Where one turn sends some rows of the set: a few examples, then the rows asked
J254:   8  -4   6   3   7   1  -2  10  -3  -7  -5 -18   4   4   7  -5   0
J551:   6   5  20 -11  -8   4   7  -4  -6 -13  -8   9  -8  -9  -6  -4 -18
J783:   5 -16  18  -9   2 -10  -7  -5  -7 -12   3   1  -2   5  12  -2  -3
J666:   5  12  11   1  -6   4   5 -17 -21  -8 -10   7  -8  -5  -6  -5 -14
J522:  13  -7  19 -11  12  -6  -9  -1  -4 -11  -3 -14 -12  -1  12   7  -1
J739:   5   5  10  -4  -7  -5  16   6   5  -4   7   5 -24   4   2  -2  -5
J132:   5   7   4   8  -8   8  -4  -7 -20  -8  -5   4  -7  -8   0  -6 -21
J257:  16  10  -5  11  -3   4   2  -4 -13   3  -6   7 -19 -14   5   9   0
J937:   1   7  19 -12 -10   3   3   1   0  -1  -7 -10 -11   0  -8  15 -13
J861:  18  -8  10   5  -1 -11  -8  -4  -7 -11   3  -9  -5  -2  13 -15  -5
J583:   8  10  -1   5 -11   8  -7  -3 -10  -1  -5 -15 -13  -3   0  13 -18
J13:   1   3   3  -5 -15  -7   5   3  -9   3   4  -1 -25  -2  13  17  -1
J16:   0   6  -6   5 -11   5   1  -7 -15   0 -10  -8 -11  -7   2  15 -16
J46:   8   4   7  -9  -9  -5  17  -6   6  -5   3  10 -23  -2  -2   8  -3
J248:  19   5   2  10   3   3   7  -4 -11   7 -11   9 -22  -7   8   5  -2
J593:  13  -5   6  -6   6  -5  -9  -2   4 -19   8  -9  -6  10   7   1  -3
J69:  -3   8   4  -2  -7  -3   6  -3 -12   8   0  -3 -23  -1   3  19   3
J533:  16  -3  13 -11  -4  -7  -8   0  -8 -11  -3  -1   4 -11  13   3  10
J429:  17  -2  20  -1   7   1 -11  -4  -4   2   3  -9  -3   8   3  -2   7
J380:   6   2   2   6   2  -1  20   1  -3   1  -5  14 -16   5   2  -4  -4
J50:  17  -3  10  -4   1  -9 -14   0 -12 -13  -3  -4   3 -10  13   0   5
J259:   7   9  14 -12  -6   3  11 -10  -2 -10 -13   5  -4  -3 -11   8 -12
J329:  17  -6  20 -11  14   3  -7  -3  -6 -11  -8 -12 -12  -6  12   4  -2
J613:   9  12  -6   5 -12   5  -1 -14 -14  -6  -8  -5  -7  -3  -2  10 -16
J26:  10   9  10   8  -6   5   5 -12 -19  -2 -11   4 -13 -15  -3  -7 -17
J744:   3   1   2   1  -7  -5  10  -3 -15  10  -8   4 -19  -3  12  17   2
J845:  16  -3  22   0   9  -5 -12  -1  -3  -5   2  -4   0   5   2  -7   3
J647:   9  -5   5   5   9  -5 -10   9  -7  -8  -3 -17   0   1  12   0   0
J39:  18  -9   8   1  -9  -9  -5  -8  -4 -10   4 -15  -8   0  13 -14  -8
J548:   1 -16  16 -10  -1  -4  -8  -9 -14  -9   2   0  -2   3  15   0  -4
J460:  13  -4  -2  -2   6   3  -7  -3   1 -18   9  -7  -7  11  10   0  -2
J891:  15   4   7   9   4   6   8   8  -4  -1  -3  18 -15  -4   2  -6  -4
J261:   3   7  12  -7  -8   1  10 -10  -1   0  -7 -14 -22   0  -9  12 -15
J492:   4  15   9  -4  -9   3   6 -10  -6   1  -9 -15 -12   5 -10  13 -10
J280:   2   1   9  -5   3 -11 -10  -2 -15 -16   6 -16  -9   2  14  -1   2
J241:  13   7   6   8  -2   3  -4   1 -19   8  -4   8 -22 -10  12  10   0
J872:   3   0  13  -6  -6   3  14  -5   0  -5 -11  10  -4  -4 -11   2 -15
J929:   5   8   7   9  -1   1  13  -2  -9   2  -1  17 -13  -1  -5  -9  -2
J926:   7   3   5  -6 -10 -10  20  -5  -1  -1  -2   3 -28   1   8   5  -3
J44:   1   3  11  -6   1  -7  -3  -4 -18 -17   7 -12 -11   0  15  -9   5

J492 turns into -> J248
J280 turns into -> J861
J583 turns into -> J891
And these:
J254 turns into -> J429
J872 turns into -> J69

